In the data rows, zero lies at 7.5, halfway between 7 and 8.
The table, row by row:
[ 9  4  7 11  4  8  8  6  8 10  6  9  9  6  7  9 10  7 12  9  5  9  8  8
  7  9  8  5 10 10  9  5]
[ 9  5  8  8  8  8 10 10  8  8  7  9  9  4  8 11  4  9 10  7  8  4 11  8
  7 10  5  6  7  6  8  6]
[ 2  7  5  9  8  7  2  5  8  7  9  7  6  6  5  7 12 10  7  6  6 10  8  4
  8  7  7  9  8 10 10  8]
[ 8 10  6  7  8  8  9  8  9  7  4  7  9  6 10 10  7  9 10  4  7  8 10 11
 11  6  8  8  8  6 10 12]
[ 4  4  8  9  9  5  4  7  7  8  8 10  6  3  7  9  8  9  8  8  7  8  6  6
  6  7  5  8  8  6  8  4]
[ 8  6  8  9  4  6 10  9  7 10  6  8 11  3  8 12  5  6 10  6  9 11  8 11
  8  8  3  7  7  3  9  7]
[ 6  6  6  9  9  7  8 10  8  7  8  8  8  2  6 11  5 11  9  5  9  6 11  8
  9  9  4  8  6  6  8  7]
[ 2  9  4  7  9  8  1  5 10  6  9  5  7  6  5  8 13 10  8  3  6 11  9  4
 10  6  7  9  7  9 10  9]
[ 6 10  1  4 10 10  7  8 10  6  7  4  9  4 10 11  6 15  6  1  9  4 15  4
 10  8  5  7  5  6 10 10]
[ 6  6  6  5  5  8  8  6  7  7  9  4  8  5  9  9  5 11  5  5 11  7 12  5
  7  7  3  7  5  5  9  7]
[ 6  6  6  6  6  8  7  7  7  8  8  5  6  5  8  9  5 11  5  4 10  6 11  5
  7  9  2  7  5  3  9  7]
[ 7  7  6  6  7  7  8  9  7  7  9  6  8  4  8 10  5 10  7  6 10  6 11  7
  7  9  4  7  6  5  8  7]
[10  8  6 10  3  8 13  8 10  9  4  7 11  7  7 12  7  7 14  4  5  9 11  8
  9 11  9  4  9  9  9  8]
[ 8  9  6  8  8  8  7  8  8  9  5  7  8  5 10 10  8  9  9  7  7  9  9 10
 10  6  8  9  9  7 10  9]
[ 6  4  8 10  6  6  6  7  7  8 10 10  8  5  5  9  8  7  8  8  7  9  6  6
  5  8  5  7  8  7  8  3]
[ 6 10  6  8  8  7  7  7  9  8  7  7  9  6  6  9 11  8 11  4  5 12  8  9
 10  7  8  9  8  8  9 11]
[ 9  5  8 10  1  6 12  9  8 10  7  9 10  5  6 11  6  4 11  6  7 12  8  9
  7  9  3  6  7  5  8  4]
[ 8  5  7 10  5  7 10  8  9  9  8  9 10  5  5 11  7  7 11  6  7  8  9  6
  8 11  6  5  8  8  8  5]
[ 2  9  3  9 12  7  3  8 11  7  9  8  8  3  4 10 10 12 10  3  5  9 10  7
 10  9  9  9  7 10 10 10]
[ 8  9  7  6  4  9 11  5  8  9  5  5  9  8  9  8  8  8  9  6  9 10 10  8
  8  6  7  6  7  6  9  8]
[ 6  5  7  8  5  7  7  9  7  9 10  7  7  4  6 10  6  9  6  5 10  9 10  6
  7  8  2  7  5  3  9  4]
[ 6  5  5  6  8  8  8  7  8  7  9  6  7  3  9 11  4 13  5  5 11  5 13  5
  7  9  2  7  5  3  9  7]
[ 4  8  5  7  7  7  4  4  7  9  8  6  7  7  8  8 11  8  7  8  7 10  6  7
  8  4  8  9  9  7  9  8]
[ 8  6  7 10  6  7 11  8 10  8  7  9  9  5  5 11  6  7 11  5  6  8  9  7
  8 11  6  6  8  8  8  6]
[ 6 11  5  5  4 10  8  5  8  8  6  3  8  7  7  9  9  9  7  2  8 11 10  7
  9  6  5  7  6  6 11 10]
[11  7  8 10  2  8 13  7  8 10  4  8 12  7  9 12  7  5 11  7  6 11 10 12
  8  8  6  6  9  6  9  7]
[ 7  5  8 11  5  7  9  9  8  9  8  8  9  5  5 10  7  7 10  6  6 10  8  6
  8 10  5  7  7  7  8  5]
[ 5  6  5  5  6  8  7  7  8  8  8  5  7  5  8 10  4 12  5  4 11  7 11  5
  6  8  2  7  5  4  9  7]
[ 5  6  6  8  9  8  3  6  7  8  8  6  6  6  8  8  8 11  6  6  8  6  9  6
  6  7  6  8  7  8  9  7]
[ 4  7  6  9  5  6  6  8  8  8 10  7  8  5  4 10  7  7  7  4  7 12  8  5
  8  8  4  9  5  5  7  6]
[ 6  7  7  9  7  7  7 10 10  7  9  9  9  3  5 11  6  8  9  5  8  9  8  8
  8  9  5  9  6  6  8  6]
[ 9  6  5  7  7  9 10  7  9  7  6  7  8  5  9 10  4 12  9  6  8  4 13  6
  8 10  6  5  8  7  8  7]
[ 3  6  6  8  4  7  7  7  8  8 10  7  8  5  4 10  7  8  7  2  9 12  9  5
  7  7  2  9  5  4  8  6]
[ 6  4  7 13  3  6 12 10 10  9  9  9 11  4  2 12  6  6 12  5  6 11  9  6
  7 10  4  6  7  7  8  4]
[ 7 12  5  7  5  8  9  6 10  8  5  4 10  8  8 10 10  8  9  1  7 13 10  9
 11  5  8  8  7  6 10 12]
[ 9  4  8  9  6  7 10 10  7  9  8  8  9  4  7 10  6  7  9  7  8  8  8  7
  6  9  4  7  7  6  7  5]
[ 5  3  7 11  6  7  5  6  6  9 10 10  7  4  5  9  8  6  9  9  6  9  6  5
  5  9  6  7  9  9 10  2]
[ 8  7  6  6  6 10  9  8  8  7  6  6  7  7  9  9  5 11  8  6 10  4 13  5
  8  9  5  6  6  6  9  7]
[ 9 11  5  9  7  8  9  8 10  8  4  6 10  6  8 12  9  8 11  3  6 10 10 11
 11  7  8  8  8  8  9 12]
[10  5  6  8  6  9 10  7 10  9  6  6  9  6  9 10  4 10  9  6  9  4 13  5
  7 10  6  4  6  8  9  6]
Each row is a mix of 3 hidden patterns, all the same size, taken from one set. Each row also carries a little noise. Patterns get numbers from 0 up, as they first appear below.
Further rows, each followed by the numbers of its patterns, largest weight first:
[11  6  8 11  1  7 13  9  9 11  5  9 11  6  8 12  6  4 13  7  7 11  8  9
  7  9  6  5  9  7 10  5] 0 1 2
[ 7  5  7  9  5  8  6  5  8  8  9  8  9  7  6  7  9  8  9  8  7  7  9  5
  6  9  7  5  8  9 10  4] 0 3 4
[10  7  6  8  7  7 11  8  8  8  5  7  8  5  9 11  5  9  9  7  8  5 11  8
  9 10  6  6  7  7  8  9] 5 0 1
[10  3  7  9  6  8 11  9  9  8  7  9 10  4  8 12  4 10 11  8  8  4 11  7
  6 11  4  5  7  7  8  5] 0 5 2
[ 4  8  5  6  4  8  6  6  9  7  9  5  8  7  6  9  9 11  7  2  9 11 10  3
  9  7  5  8  6  6 10  7] 4 6 2
[ 7  3  7  9  1  6 10  8  8 10  9  8  9  6  5 11  6  7  8  6  8  9  9  4
  6 10  3  5  6  5  9  2] 2 0 4
[ 7 11  7  9  5  7 10  8  9  9  5  7 11  5  7 12  9  6 11  4  6 13  8 11
 11  7  6  9  8  7 10  9] 1 6 2
[10  9  7  9  6  8 11  7  8  9  4  7 10  6 10 11  6  8 11  6  7  7 11 11
  9  8  7  5  9  7 10  9] 1 5 0
[ 8 11  5  8  9  7  9  8 10  8  5  5 10  4  7 12  8 11 12  2  7 10 10 10
 13  8  7  9  8  8 10 13] 6 1 5
[ 8  6  8 11  3  6 10  8  7 10  6  9 10  5  6 10  6  6 10  7  8  9  8  8
  6  9  6  6  7  5  8  5] 2 0 1
[ 7  2  8 11  4  6  7  8  7  9  9 11  9  5  4 10  6  6  9  9  6  9  7  6
  4 10  5  6  7  6  8  1] 2 0 3
[10  6  5 10  9  8 11 10 11  6  5  7 11  2  8 13  5 12 12  5  7  2 15  7
 10 12  6  5  7  9  8  9] 5 0 6
[ 8  4  6  9  8  8  9  7  9  7  6  9  8  4  8  9  6 11 10  9  7  3 12  7
  7 10  6  5  7  8  9  6] 5 0 3
[ 8 10  5  8 10  8  9  9 11  7  5  7  9  4  8 12  8 11 11  3  8  7 13 10
 10  8  7  7  7  8  9 11] 5 6 1
[ 6  9  3  5  7 10  7  7 11  6  7  4  8  5  7 10  7 14  6  1 10  6 13  4
  9  8  5  7  5  6 10  9] 4 5 6
[ 7  5  6  9 10  7  5  7  8  8  8  9  8  4  8  9  9 10  8  9  6  5  9  7
  6  9  7  7  8  9  8  5] 3 5 0
[ 5  4  7  9  8  6  6  9  6  9  9 10  8  3  6 10  7  9  7  8  9  8  7  7
  6  8  4  8  7  5  7  5] 2 5 3
[ 8  8  7  6  7  9  9  7  9  7  5  5  8  5 10  9  7 11  7  5 10  6 11  7
  8  8  5  7  7  5  9 10] 5 4 1
[ 5  8  5 10  9  6  8 10  9  8  8  8 10  3  5 12  7  9 10  2  7 10 10  7
  9 10  5  9  6  8  8  8] 6 2 5
[ 6  6  6  9  7  7  4  7  9  8  9  9  8  6  6  8  9  9 10  7  5  8  7  6
  7  9  9  6  9 10  9  6] 3 0 6
[ 8  3  7  9  2  8 10  7  8  9  9  8  9  7  6  9  6  7  9  6  9  8 11  4
  5 10  3  4  6  6  9  2] 0 4 2
[ 6  9  5  7  4 10  8  6  9  8  7  5  8  8  6  9  8 10  8  3  8  9 11  4
  9  8  6  6  7  7 10  7] 4 6 0
